In the data rows, 128 means zero.
A hidden rule labels the rows of this table. It goes by one to three of the table's principal directions, not those with the most spread.
array([148, 131, 116, 114, 139, 131, 123, 117, 135, 146, 120, 120, 124, 109, 122, 161, 116, 154, 132, 116, 109, 139, 137, 125, 115, 117, 126, 145, 112, 111]) 2
array([122, 123, 111, 135, 138, 139, 120, 153, 093, 089, 123, 132, 125, 125, 142, 140, 139, 090, 117, 143, 132, 144, 152, 133, 112, 172, 114, 134, 124, 112]) 0
array([124, 151, 120, 131, 088, 140, 136, 159, 123, 098, 132, 137, 117, 148, 168, 114, 141, 098, 125, 151, 143, 125, 121, 137, 143, 141, 143, 086, 134, 128]) 1
array([128, 115, 110, 137, 158, 132, 117, 138, 076, 101, 110, 104, 130, 118, 116, 119, 153, 121, 126, 120, 128, 148, 154, 129, 094, 158, 093, 184, 132, 137]) 0
array([126, 109, 118, 121, 116, 138, 106, 133, 133, 104, 132, 111, 131, 125, 122, 117, 138, 127, 117, 122, 137, 145, 109, 136, 111, 133, 111, 126, 132, 128]) 1
array([141, 175, 136, 134, 173, 115, 153, 129, 097, 160, 111, 125, 116, 138, 138, 138, 146, 159, 158, 123, 103, 097, 149, 109, 130, 114, 153, 154, 134, 118]) 2
array([123, 141, 123, 153, 124, 134, 143, 151, 105, 103, 138, 166, 117, 131, 163, 150, 118, 064, 128, 156, 153, 127, 164, 144, 159, 177, 133, 106, 125, 126]) 0
array([098, 105, 174, 143, 158, 105, 142, 104, 144, 152, 120, 164, 154, 126, 093, 122, 104, 116, 135, 144, 135, 119, 139, 117, 141, 129, 138, 136, 113, 134]) 2
array([192, 095, 089, 114, 139, 133, 055, 142, 109, 092, 169, 095, 127, 099, 136, 162, 163, 146, 109, 085, 129, 158, 092, 123, 123, 185, 067, 139, 154, 123]) 2
array([100, 126, 165, 144, 216, 111, 149, 088, 126, 181, 098, 163, 133, 099, 089, 182, 086, 129, 167, 137, 125, 127, 193, 131, 121, 125, 141, 186, 084, 100]) 0
array([125, 120, 111, 122, 140, 135, 123, 112, 124, 137, 121, 101, 118, 120, 111, 131, 126, 144, 126, 108, 121, 134, 134, 138, 100, 102, 115, 156, 128, 124]) 2
array([141, 124, 096, 114, 073, 141, 112, 151, 122, 089, 133, 109, 119, 143, 151, 099, 151, 111, 101, 130, 137, 139, 098, 129, 116, 123, 114, 092, 142, 136]) 1
array([091, 155, 178, 112, 167, 118, 171, 089, 158, 203, 075, 136, 139, 104, 093, 142, 096, 195, 188, 140, 101, 125, 173, 122, 109, 079, 171, 196, 070, 111]) 2
array([108, 104, 135, 108, 111, 130, 131, 102, 161, 142, 109, 122, 142, 123, 093, 109, 112, 144, 121, 123, 126, 136, 120, 131, 097, 089, 130, 139, 110, 121]) 1
array([174, 122, 078, 127, 125, 141, 081, 153, 086, 085, 156, 102, 101, 117, 163, 153, 164, 109, 115, 107, 147, 149, 118, 139, 127, 170, 079, 124, 152, 127]) 0
array([142, 091, 110, 133, 129, 134, 084, 129, 130, 103, 164, 109, 125, 117, 124, 137, 133, 118, 107, 107, 144, 147, 099, 141, 133, 151, 088, 119, 150, 140]) 2
array([163, 155, 099, 115, 055, 143, 112, 190, 108, 063, 145, 105, 129, 158, 185, 079, 189, 127, 107, 133, 129, 129, 077, 115, 137, 165, 125, 079, 165, 144]) 2
array([108, 159, 159, 142, 128, 113, 167, 128, 124, 151, 112, 153, 128, 146, 138, 107, 125, 122, 152, 154, 134, 103, 144, 119, 154, 113, 160, 121, 122, 143]) 0
array([147, 132, 128, 144, 205, 113, 124, 101, 107, 169, 132, 131, 112, 106, 113, 186, 112, 141, 149, 106, 119, 119, 162, 127, 134, 126, 118, 168, 124, 115]) 2
array([143, 158, 131, 153, 161, 125, 135, 126, 121, 144, 145, 127, 111, 137, 141, 145, 131, 136, 149, 112, 134, 104, 128, 139, 156, 126, 140, 125, 151, 134]) 1
array([118, 128, 136, 151, 177, 116, 137, 127, 086, 130, 119, 155, 123, 120, 128, 151, 126, 090, 141, 143, 141, 123, 177, 127, 133, 161, 120, 155, 118, 121]) 0
array([159, 156, 086, 122, 113, 148, 109, 154, 109, 103, 144, 104, 093, 136, 173, 145, 155, 124, 126, 116, 134, 129, 113, 142, 126, 131, 121, 102, 147, 113]) 1
array([115, 144, 146, 127, 108, 123, 147, 139, 132, 133, 131, 138, 132, 143, 141, 106, 134, 132, 131, 144, 121, 110, 122, 117, 148, 127, 149, 111, 133, 137]) 1
array([103, 119, 160, 126, 131, 124, 139, 112, 155, 145, 113, 134, 149, 118, 102, 114, 113, 149, 147, 133, 130, 135, 132, 131, 126, 120, 138, 153, 109, 137]) 1
array([064, 103, 167, 141, 179, 114, 162, 106, 105, 133, 075, 155, 161, 128, 072, 097, 119, 100, 138, 152, 131, 123, 184, 121, 083, 134, 136, 192, 099, 116]) 0
array([119, 124, 120, 112, 031, 142, 117, 171, 138, 066, 140, 114, 139, 162, 161, 049, 170, 110, 099, 148, 147, 134, 067, 124, 131, 138, 126, 066, 153, 155]) 1
array([108, 116, 134, 119, 110, 130, 130, 140, 120, 111, 120, 128, 141, 129, 126, 104, 138, 121, 118, 144, 123, 135, 131, 119, 117, 145, 124, 135, 122, 131]) 0
array([127, 174, 135, 156, 139, 121, 166, 156, 093, 126, 123, 178, 112, 140, 176, 157, 120, 075, 144, 170, 137, 109, 177, 125, 170, 164, 158, 103, 118, 121]) 2
array([164, 080, 068, 138, 100, 143, 059, 163, 085, 044, 179, 099, 112, 127, 155, 123, 168, 068, 074, 109, 164, 159, 090, 142, 128, 190, 052, 096, 176, 151]) 0
array([145, 098, 088, 151, 108, 131, 098, 157, 073, 058, 148, 120, 120, 141, 147, 100, 164, 056, 090, 126, 170, 143, 119, 138, 127, 175, 074, 110, 164, 159]) 2
array([112, 098, 137, 113, 047, 133, 121, 144, 166, 092, 139, 123, 159, 149, 123, 059, 137, 122, 092, 140, 134, 137, 070, 120, 130, 126, 128, 080, 142, 157]) 0
array([152, 164, 126, 128, 110, 129, 138, 142, 135, 131, 140, 144, 115, 142, 165, 139, 135, 127, 139, 132, 134, 108, 118, 128, 157, 129, 152, 089, 136, 118]) 0
array([087, 128, 159, 096, 118, 128, 155, 112, 153, 155, 099, 123, 151, 131, 098, 093, 128, 173, 138, 134, 097, 113, 133, 112, 095, 100, 159, 161, 107, 107]) 0
array([119, 135, 123, 117, 101, 127, 150, 117, 148, 142, 103, 128, 126, 148, 119, 108, 112, 128, 113, 138, 116, 120, 117, 120, 107, 066, 152, 098, 118, 123]) 2
array([084, 132, 124, 127, 055, 148, 164, 142, 161, 104, 115, 136, 132, 165, 134, 080, 106, 090, 095, 160, 130, 124, 115, 143, 119, 091, 164, 069, 125, 134]) 1
array([123, 099, 134, 123, 085, 135, 115, 142, 154, 097, 144, 140, 153, 122, 127, 113, 121, 111, 107, 138, 139, 148, 109, 132, 140, 165, 119, 107, 126, 139]) 1
array([116, 141, 160, 091, 120, 118, 149, 080, 204, 204, 100, 120, 136, 131, 090, 123, 094, 207, 146, 120, 090, 112, 097, 109, 109, 020, 176, 117, 097, 108]) 2
array([152, 121, 104, 149, 101, 128, 104, 153, 110, 086, 166, 129, 113, 148, 162, 116, 148, 079, 101, 128, 161, 126, 094, 135, 160, 151, 104, 070, 167, 155]) 0
array([137, 066, 101, 118, 146, 132, 078, 111, 114, 106, 132, 075, 141, 104, 080, 113, 145, 150, 101, 086, 126, 162, 107, 131, 079, 132, 063, 182, 143, 145]) 2
array([147, 135, 117, 132, 194, 130, 134, 106, 109, 159, 110, 123, 125, 091, 105, 188, 109, 156, 153, 102, 108, 138, 186, 137, 107, 143, 119, 206, 107, 104]) 1
array([126, 094, 129, 131, 190, 123, 122, 104, 111, 143, 132, 123, 148, 103, 081, 155, 117, 144, 119, 098, 099, 126, 161, 122, 105, 158, 107, 196, 131, 111]) 2
array([135, 083, 082, 106, 069, 153, 084, 146, 129, 073, 147, 060, 134, 131, 117, 078, 157, 143, 073, 101, 117, 161, 071, 133, 088, 124, 080, 124, 160, 156]) 0
array([144, 140, 119, 151, 157, 131, 119, 159, 081, 096, 145, 135, 124, 123, 155, 148, 152, 103, 136, 129, 137, 129, 152, 133, 147, 201, 112, 146, 145, 129]) 1
array([181, 142, 115, 124, 108, 122, 100, 153, 123, 115, 162, 130, 119, 127, 171, 148, 150, 134, 124, 124, 130, 129, 093, 111, 168, 158, 116, 086, 147, 136]) 2
array([179, 176, 095, 129, 056, 136, 114, 191, 103, 078, 171, 130, 096, 162, 224, 115, 180, 098, 117, 142, 148, 112, 083, 121, 184, 164, 132, 037, 171, 143]) 0
array([157, 081, 117, 130, 184, 114, 078, 103, 111, 124, 126, 104, 140, 104, 083, 140, 142, 143, 122, 090, 138, 153, 112, 120, 095, 133, 074, 171, 134, 131]) 2
array([125, 114, 115, 135, 131, 131, 127, 110, 137, 142, 141, 123, 113, 121, 118, 146, 102, 118, 116, 118, 131, 130, 135, 143, 132, 108, 118, 125, 130, 134]) 2
array([108, 121, 151, 149, 151, 115, 149, 126, 109, 137, 130, 146, 144, 127, 114, 120, 120, 116, 130, 138, 122, 116, 157, 120, 146, 157, 129, 156, 132, 148]) 0
array([121, 143, 154, 114, 125, 116, 148, 110, 155, 166, 113, 128, 138, 136, 113, 108, 125, 171, 145, 126, 111, 108, 114, 112, 127, 085, 156, 131, 121, 127]) 2
array([139, 134, 138, 141, 133, 115, 128, 123, 133, 149, 143, 138, 119, 124, 137, 144, 115, 130, 136, 132, 131, 124, 124, 123, 165, 122, 128, 112, 130, 150]) 1
array([108, 106, 164, 164, 164, 108, 137, 117, 125, 144, 145, 184, 137, 104, 122, 169, 087, 079, 140, 156, 153, 133, 173, 133, 182, 179, 120, 135, 109, 146]) 2
array([139, 112, 115, 131, 133, 133, 109, 127, 131, 120, 156, 133, 120, 120, 134, 157, 119, 110, 113, 119, 134, 130, 124, 137, 140, 148, 115, 111, 138, 116]) 0
array([129, 123, 091, 130, 136, 149, 119, 152, 080, 084, 131, 103, 122, 129, 136, 123, 158, 109, 109, 114, 122, 133, 150, 140, 096, 172, 104, 161, 149, 115]) 2
array([106, 143, 170, 115, 118, 115, 167, 112, 166, 169, 099, 162, 150, 128, 114, 123, 099, 149, 148, 154, 112, 116, 142, 111, 135, 101, 173, 126, 092, 118]) 2
array([114, 103, 121, 125, 131, 134, 114, 125, 118, 113, 128, 105, 134, 123, 108, 109, 139, 132, 117, 116, 128, 139, 126, 133, 104, 134, 105, 156, 135, 136]) 2
array([118, 129, 143, 127, 086, 126, 127, 128, 160, 129, 126, 131, 128, 138, 136, 101, 121, 127, 133, 145, 150, 138, 096, 132, 145, 097, 136, 089, 120, 155]) 1
array([151, 151, 133, 153, 164, 118, 129, 141, 098, 132, 148, 147, 117, 125, 155, 162, 135, 115, 147, 128, 135, 114, 148, 126, 169, 171, 127, 130, 141, 132]) 1
array([124, 109, 136, 122, 173, 121, 119, 095, 137, 159, 122, 120, 131, 110, 091, 150, 114, 154, 136, 107, 117, 129, 137, 127, 107, 108, 120, 165, 118, 112]) 0
array([155, 153, 131, 111, 144, 121, 129, 106, 156, 185, 147, 125, 109, 121, 135, 172, 112, 179, 143, 108, 097, 103, 116, 116, 150, 090, 151, 115, 128, 107]) 0
array([154, 117, 099, 145, 167, 130, 101, 163, 045, 073, 130, 117, 131, 112, 141, 139, 173, 099, 121, 120, 134, 149, 162, 123, 113, 219, 077, 182, 145, 133]) 2
array([125, 157, 124, 100, 084, 143, 135, 122, 166, 141, 105, 110, 113, 135, 141, 110, 131, 162, 151, 129, 136, 133, 106, 142, 110, 069, 153, 111, 109, 117]) 2
array([169, 131, 118, 124, 104, 114, 105, 134, 135, 136, 173, 127, 112, 138, 157, 136, 139, 133, 112, 117, 128, 110, 081, 109, 173, 121, 119, 070, 159, 145]) 0
array([141, 130, 118, 127, 145, 130, 121, 127, 116, 127, 127, 120, 125, 123, 127, 139, 136, 135, 131, 115, 124, 128, 134, 129, 118, 135, 120, 145, 132, 119]) 0
array([140, 174, 109, 132, 131, 142, 146, 144, 119, 127, 133, 129, 104, 147, 162, 147, 134, 125, 135, 125, 119, 103, 137, 139, 133, 123, 158, 106, 141, 101]) 1
array([123, 143, 120, 115, 148, 138, 149, 108, 145, 157, 098, 115, 127, 124, 105, 148, 104, 160, 133, 116, 096, 126, 148, 132, 091, 084, 153, 153, 108, 097]) 0
array([091, 135, 179, 138, 156, 112, 172, 090, 181, 198, 121, 182, 137, 121, 104, 171, 053, 128, 146, 156, 110, 108, 161, 125, 161, 092, 181, 112, 089, 111]) 0
array([090, 172, 202, 131, 136, 092, 195, 093, 180, 222, 103, 202, 126, 142, 130, 149, 067, 133, 169, 183, 118, 084, 152, 102, 182, 057, 210, 081, 079, 117]) 0
array([105, 095, 161, 139, 149, 108, 123, 090, 163, 160, 132, 141, 140, 125, 087, 125, 096, 128, 128, 128, 140, 128, 110, 126, 139, 090, 126, 119, 120, 146]) 2
array([127, 143, 130, 125, 068, 138, 134, 151, 165, 102, 137, 135, 135, 164, 151, 090, 134, 116, 110, 142, 137, 117, 076, 129, 142, 110, 159, 051, 144, 130]) 2
array([130, 130, 134, 134, 129, 120, 132, 136, 115, 123, 119, 145, 131, 125, 136, 131, 127, 110, 132, 146, 135, 135, 141, 119, 136, 143, 126, 125, 116, 133]) 2
array([162, 109, 092, 122, 153, 138, 089, 136, 098, 101, 147, 104, 122, 108, 129, 157, 150, 131, 114, 096, 123, 144, 130, 132, 108, 171, 087, 157, 145, 112]) 1
array([122, 173, 145, 123, 106, 126, 163, 132, 154, 155, 113, 145, 119, 148, 151, 127, 114, 140, 145, 152, 116, 108, 123, 120, 146, 086, 179, 087, 113, 120]) 2
array([149, 157, 118, 111, 023, 141, 117, 175, 160, 094, 173, 113, 117, 166, 193, 080, 162, 137, 108, 138, 133, 113, 044, 122, 176, 123, 147, 027, 168, 155]) 2
array([151, 167, 129, 100, 121, 131, 134, 128, 143, 154, 110, 113, 121, 123, 143, 137, 140, 186, 158, 120, 107, 124, 120, 118, 119, 100, 151, 137, 112, 109]) 2
array([106, 154, 147, 115, 108, 131, 157, 116, 169, 164, 123, 127, 124, 145, 127, 115, 110, 161, 137, 133, 106, 102, 113, 127, 134, 072, 174, 104, 123, 120]) 2
Which label does each new row get?
array([115, 103, 131, 150, 162, 125, 129, 131, 097, 108, 138, 139, 145, 124, 109, 126, 132, 098, 114, 122, 131, 122, 156, 131, 126, 182, 109, 162, 145, 131]) -> 1
array([082, 144, 137, 111, 121, 134, 169, 100, 155, 163, 084, 121, 122, 148, 102, 102, 107, 145, 134, 138, 111, 110, 139, 132, 086, 041, 170, 131, 105, 105]) -> 0
array([101, 119, 141, 130, 169, 132, 136, 113, 125, 140, 106, 140, 135, 106, 104, 156, 106, 125, 144, 136, 124, 141, 172, 138, 106, 140, 131, 173, 097, 103]) -> 1
array([129, 121, 098, 094, 074, 146, 119, 111, 175, 146, 138, 072, 110, 139, 117, 107, 117, 177, 097, 102, 097, 129, 074, 133, 102, 039, 132, 097, 141, 133]) -> 2
array([122, 135, 111, 120, 144, 139, 118, 128, 110, 124, 122, 104, 107, 126, 133, 134, 144, 135, 135, 120, 127, 130, 134, 137, 102, 116, 120, 146, 129, 111]) -> 0
array([093, 118, 114, 105, 134, 148, 146, 098, 151, 147, 086, 089, 131, 126, 079, 114, 106, 165, 119, 111, 096, 137, 141, 142, 054, 059, 140, 172, 107, 103]) -> 1
array([117, 111, 150, 143, 212, 117, 129, 088, 126, 166, 112, 145, 136, 092, 084, 180, 095, 136, 158, 116, 130, 137, 179, 138, 116, 137, 120, 194, 099, 107]) -> 1
array([156, 150, 175, 166, 254, 082, 135, 094, 093, 202, 124, 179, 120, 086, 120, 218, 105, 139, 200, 127, 138, 114, 198, 112, 181, 163, 125, 193, 100, 126]) -> 0
array([110, 127, 145, 123, 081, 131, 133, 135, 156, 118, 126, 140, 137, 134, 137, 101, 122, 118, 131, 151, 149, 138, 110, 134, 143, 123, 139, 098, 116, 144]) -> 0
array([105, 129, 157, 123, 164, 127, 155, 087, 175, 181, 107, 133, 147, 116, 080, 145, 085, 173, 148, 113, 102, 118, 145, 135, 111, 087, 162, 164, 104, 105]) -> 1
array([140, 132, 097, 124, 118, 139, 107, 136, 113, 108, 131, 101, 104, 137, 144, 121, 151, 121, 121, 117, 141, 134, 108, 138, 110, 110, 111, 113, 143, 126]) -> 0
array([120, 106, 128, 144, 170, 127, 137, 114, 125, 135, 119, 167, 138, 100, 107, 191, 076, 088, 118, 142, 122, 147, 185, 135, 125, 159, 125, 146, 094, 103]) -> 2
array([199, 121, 079, 144, 102, 125, 086, 165, 092, 074, 182, 136, 110, 141, 180, 146, 159, 072, 088, 114, 154, 126, 093, 123, 168, 183, 089, 059, 177, 141]) -> 2
array([097, 077, 133, 119, 163, 131, 118, 093, 135, 133, 102, 085, 161, 113, 047, 092, 126, 170, 116, 093, 106, 145, 127, 131, 060, 104, 103, 209, 126, 133]) -> 1
array([130, 108, 111, 159, 196, 118, 121, 125, 053, 109, 110, 126, 124, 111, 110, 143, 142, 087, 130, 121, 145, 142, 185, 133, 104, 170, 082, 197, 130, 138]) -> 2
array([137, 115, 116, 106, 108, 129, 110, 110, 163, 143, 134, 112, 120, 130, 118, 132, 116, 148, 111, 115, 119, 131, 090, 124, 115, 075, 128, 095, 126, 118]) -> 0
array([153, 147, 090, 117, 057, 153, 113, 168, 125, 079, 156, 099, 112, 151, 177, 095, 169, 124, 109, 116, 140, 126, 085, 143, 136, 143, 122, 084, 167, 139]) -> 2
array([134, 128, 130, 132, 142, 119, 122, 117, 125, 143, 127, 133, 116, 122, 129, 144, 122, 125, 138, 129, 137, 130, 131, 127, 135, 114, 122, 126, 121, 131]) -> 0
array([133, 114, 130, 132, 116, 122, 116, 137, 115, 111, 137, 115, 137, 130, 126, 098, 149, 131, 122, 123, 136, 134, 112, 122, 135, 145, 106, 137, 144, 159]) -> 1
array([161, 130, 108, 128, 124, 131, 106, 136, 127, 124, 150, 123, 113, 115, 149, 162, 125, 128, 125, 119, 131, 141, 119, 132, 147, 141, 112, 112, 132, 131]) -> 0
array([099, 149, 149, 125, 176, 128, 161, 121, 118, 153, 092, 148, 135, 121, 114, 154, 112, 137, 151, 146, 099, 118, 181, 120, 104, 130, 161, 168, 096, 086]) -> 0
array([104, 142, 128, 100, 075, 139, 147, 147, 140, 114, 110, 108, 138, 159, 133, 070, 150, 149, 109, 143, 099, 115, 099, 110, 100, 096, 157, 105, 133, 122]) -> 0
array([143, 087, 080, 159, 097, 141, 089, 179, 065, 025, 167, 124, 126, 143, 158, 098, 170, 032, 072, 130, 173, 148, 117, 144, 136, 219, 065, 099, 179, 161]) -> 0
array([150, 136, 139, 147, 155, 109, 125, 125, 117, 149, 158, 166, 114, 117, 151, 175, 116, 105, 142, 134, 142, 113, 146, 123, 182, 160, 126, 111, 131, 129]) -> 0
array([099, 136, 156, 150, 149, 115, 160, 142, 095, 121, 120, 151, 147, 148, 124, 096, 143, 106, 131, 149, 122, 101, 153, 112, 139, 163, 145, 145, 140, 138]) -> 2
array([122, 099, 141, 101, 133, 126, 111, 096, 172, 163, 139, 118, 139, 108, 095, 145, 106, 172, 124, 109, 106, 131, 108, 120, 118, 101, 127, 137, 116, 111]) -> 0
array([182, 193, 101, 097, 093, 136, 127, 152, 135, 145, 148, 105, 094, 146, 189, 146, 158, 180, 138, 113, 095, 099, 090, 111, 149, 100, 159, 079, 149, 105]) -> 0
array([111, 125, 145, 134, 144, 121, 144, 127, 123, 137, 114, 153, 139, 116, 121, 146, 105, 114, 131, 152, 118, 135, 161, 119, 133, 145, 136, 141, 102, 124]) -> 2
array([126, 100, 147, 117, 085, 109, 111, 128, 146, 123, 130, 139, 143, 128, 126, 097, 131, 120, 116, 150, 145, 144, 093, 105, 145, 119, 112, 094, 118, 160]) -> 0
array([102, 115, 150, 116, 116, 124, 150, 092, 176, 164, 099, 130, 146, 122, 086, 113, 089, 154, 132, 130, 119, 135, 129, 130, 109, 070, 147, 141, 098, 133]) -> 1
array([138, 157, 126, 149, 156, 124, 135, 148, 082, 122, 136, 121, 116, 135, 151, 125, 158, 128, 147, 124, 130, 111, 145, 127, 147, 160, 125, 152, 152, 143]) -> 2
array([086, 129, 180, 168, 214, 097, 170, 091, 107, 184, 106, 183, 132, 112, 096, 162, 086, 099, 168, 152, 141, 108, 209, 128, 153, 136, 143, 182, 096, 130]) -> 2
array([141, 153, 143, 158, 255, 114, 154, 080, 109, 207, 109, 157, 113, 082, 097, 242, 075, 150, 185, 105, 109, 117, 226, 142, 132, 136, 142, 219, 092, 086]) -> 1
array([133, 116, 097, 124, 107, 138, 118, 133, 115, 101, 121, 111, 119, 136, 129, 113, 138, 106, 105, 123, 138, 140, 120, 136, 101, 115, 110, 118, 135, 129]) -> 2
array([126, 107, 129, 092, 079, 138, 104, 117, 190, 138, 147, 115, 130, 120, 124, 131, 109, 159, 112, 124, 117, 142, 078, 127, 128, 092, 132, 086, 118, 118]) -> 0
array([126, 180, 129, 127, 092, 142, 152, 178, 103, 093, 118, 137, 125, 150, 182, 101, 166, 118, 147, 156, 133, 117, 137, 128, 140, 169, 156, 114, 133, 123]) -> 0
array([151, 130, 115, 141, 063, 122, 103, 175, 105, 064, 148, 126, 122, 165, 177, 068, 178, 081, 105, 150, 171, 134, 067, 117, 159, 146, 107, 050, 165, 176]) -> 2
